[[115 139 131 135 139 131]
 [114 147 141 130 148 123]
 [136 131 128 142 152 135]
 [144 123 127 134 140 131]
 [118 145 145 119 138 114]
 [129 143 149 116 143 110]
 [128 119 108 153 134 152]
 [134 135 137 132 150 125]
 [128 116 104 155 130 154]
 [115 134 133 116 114 119]
 [148 124 134 124 138 122]
 [122 121 109 151 130 151]]
=>
[[128 116 104 155 130 154]
 [128 119 108 153 134 152]
 [122 121 109 151 130 151]
 [144 123 127 134 140 131]
 [148 124 134 124 138 122]
 [136 131 128 142 152 135]
 [115 134 133 116 114 119]
 [134 135 137 132 150 125]
 [115 139 131 135 139 131]
 [129 143 149 116 143 110]
 [118 145 145 119 138 114]
 [114 147 141 130 148 123]]

[[131 144 120 126 142 135 117]
 [124 125 131 114 117 120 115]
 [117 133 108 104 120 129 119]
 [120 127 128 122 125 126 127]
 [108 137 127 113 134 125 126]
 [127 132 124 120 119 127 113]]
=>
[[124 125 131 114 117 120 115]
 [120 127 128 122 125 126 127]
 [127 132 124 120 119 127 113]
 [117 133 108 104 120 129 119]
 [108 137 127 113 134 125 126]
 [131 144 120 126 142 135 117]]

[[157 127 139 135 101 111 134]
 [128 116 119 140 151 101 127]
 [123 126 130 112 117 155 153]
 [129 145 115 151 108 102 127]]
=>
[[128 116 119 140 151 101 127]
 [123 126 130 112 117 155 153]
 [157 127 139 135 101 111 134]
 [129 145 115 151 108 102 127]]

[[124 122 127 141 118 128 126 128 125 127 132 127]
 [131 126 126 107 143 119 126 128 136 129 122 124]
 [129 128 128 119 115 128 135 129 121 130 128 129]
 [128 129 134 129 124 126 125 125 122 124 140 127]
 [128 127 127 128 123 125 135 128 132 128 133 124]
 [131 130 127 118 126 126 128 129 141 131 130 132]]
=>
[[124 122 127 141 118 128 126 128 125 127 132 127]
 [131 126 126 107 143 119 126 128 136 129 122 124]
 [128 127 127 128 123 125 135 128 132 128 133 124]
 [129 128 128 119 115 128 135 129 121 130 128 129]
 [128 129 134 129 124 126 125 125 122 124 140 127]
 [131 130 127 118 126 126 128 129 141 131 130 132]]

[[131 126 128 128 131 142 114 135 137 134]
 [116 120 135 140 121 115 104 153 135 134]]
=>
[[116 120 135 140 121 115 104 153 135 134]
 [131 126 128 128 131 142 114 135 137 134]]

[[107 131 147 114 136 136 115 139  99 126 139 111 117 149]
 [121 115 107 153 150 114 138 152 152 154 147 154 150 123]]
=>
[[121 115 107 153 150 114 138 152 152 154 147 154 150 123]
 [107 131 147 114 136 136 115 139  99 126 139 111 117 149]]

[[106 100 104 148  99 110 123 104 130 122 140 115]
 [123 108 101 125 124 127 112 103 118 145 122 113]
 [112 121 140 139 107 114 138 128 142 103 145 120]
 [106 117 123 146 129 143 115 135 112 114 139 107]
 [131 142 142 127 135 126 143 147 137 121 132 141]
 [123 141 149 135 122 117 146 143 141 117 136 136]
 [138 120 110 117 140 143 108 110 106 145 115 123]
 [149 136 117 108 136 141 115 119 119 144 110 134]]
=>
[[106 100 104 148  99 110 123 104 130 122 140 115]
 [123 108 101 125 124 127 112 103 118 145 122 113]
 [106 117 123 146 129 143 115 135 112 114 139 107]
 [138 120 110 117 140 143 108 110 106 145 115 123]
 [112 121 140 139 107 114 138 128 142 103 145 120]
 [149 136 117 108 136 141 115 119 119 144 110 134]
 [123 141 149 135 122 117 146 143 141 117 136 136]
 [131 142 142 127 135 126 143 147 137 121 132 141]]
---
[[134 130 131 134 145 137 119 128 131 133 114 129 134]
 [133 130 130 131 146 128 121 125 127 133 114 125 133]
 [136 128 129 131 148 136 116 128 132 135 118 131 132]
 [135 129 126 128 149 127 121 129 129 130 119 129 132]]
=>
[[134 131 145 119 131 114 134]
 [133 130 146 121 127 114 133]
 [136 129 148 116 132 118 132]
 [135 126 149 121 129 119 132]]

[[137 110 139 125 129 111 141 116]
 [143 112 144 113 140 111 142 111]
 [146 138 134 125 132 119 117 108]
 [137 146 120 126 127 132 111 116]
 [133 116 135 113 141 125 137 122]
 [147 121 122 107 146 137 132 114]
 [134 135 145 139 109 114 120 120]
 [145 139 132 109 147 121 119 105]
 [132 135 142 144 110 114 120 124]
 [112 115 129 120 131 125 142 144]
 [140 144 110 119 130 147 108 118]
 [135 127 145 142 110 110 131 125]]
=>
[[137 139 129 141]
 [143 144 140 142]
 [146 134 132 117]
 [137 120 127 111]
 [133 135 141 137]
 [147 122 146 132]
 [134 145 109 120]
 [145 132 147 119]
 [132 142 110 120]
 [112 129 131 142]
 [140 110 130 108]
 [135 145 110 131]]

[[133 144 143 156 145]
 [135 144 142 146 139]]
=>
[[133 143 145]
 [135 142 139]]

[[100 116 140 109 109 128 108 135 120 140 115]
 [136 142 130 123 120 146 137 143 120 137 135]
 [134 111 108 125 105 141 104 148 148 106 150]
 [136 132 128 117 110 145 124 145 125 129 138]
 [138 140 134 126 121 142 138 139 117 136 134]
 [131 116 109 117 110 141 112 146 141 114 142]
 [142 126 116 129 111 140 126 146 139 115 143]
 [142 141 124 144 142 132 142 121 132 124 140]]
=>
[[100 140 109 108 120 115]
 [136 130 120 137 120 135]
 [134 108 105 104 148 150]
 [136 128 110 124 125 138]
 [138 134 121 138 117 134]
 [131 109 110 112 141 142]
 [142 116 111 126 139 143]
 [142 124 142 142 132 140]]

[[127 150 127 111 152]
 [129 112 140 122 118]
 [121 133 129 127 131]
 [133 126 122 138 124]
 [118 145 125 123 142]
 [119 133 137 113 136]
 [142 132 114 140 129]
 [124 109 135 135 109]
 [118 131 129 130 128]
 [131 145 112 140 138]
 [143 130 120 132 131]
 [127 139 137 103 145]]
=>
[[127 127 152]
 [129 140 118]
 [121 129 131]
 [133 122 124]
 [118 125 142]
 [119 137 136]
 [142 114 129]
 [124 135 109]
 [118 129 128]
 [131 112 138]
 [143 120 131]
 [127 137 145]]

[[123 112 131 133 107 107 150]
 [126 128 121 124 135 135 115]
 [132 130 136 131 125 124 140]
 [143 145 144 129 133 131 143]
 [128 120 134 131 114 113 148]
 [110 109 127 142 117 129 122]]
=>
[[123 131 107 150]
 [126 121 135 115]
 [132 136 125 140]
 [143 144 133 143]
 [128 134 114 148]
 [110 127 117 122]]
---
[[146 156]
 [102 119]
 [124 105]]
=>
[[146 156]
 [102 119]]

[[130 132]
 [129 132]
 [148 139]
 [122 152]]
=>
[[130 132]
 [129 132]]

[[109 122 141 148]
 [155 145 140 142]
 [145 133 122 116]
 [142 146 138 156]
 [147 110 155 147]]
=>
[[109 122]
 [155 145]]

[[151 150 112 103]
 [121 117 139 152]]
=>
[[151 150]
 [121 117]]

[[147 105 135 120 153]
 [128 128 128 128 128]
 [135 120 130 125 136]
 [109 151 122 137 103]
 [108 151 122 137 103]]
=>
[[147 105]
 [128 128]]

[[143 147 117 144 115]
 [136 144 105 125 107]
 [133 114 145 140 146]
 [119 108 149 139 146]
 [130 125 143 143 141]]
=>
[[143 147]
 [136 144]]

[[128 125 131]
 [122 124 144]
 [120 119 152]]
=>
[[128 125]
 [122 124]]

[[113 125 111 152]
 [131 109 130 143]
 [139 113 134 125]
 [113 133 110 145]]
=>
[[113 125]
 [131 109]]
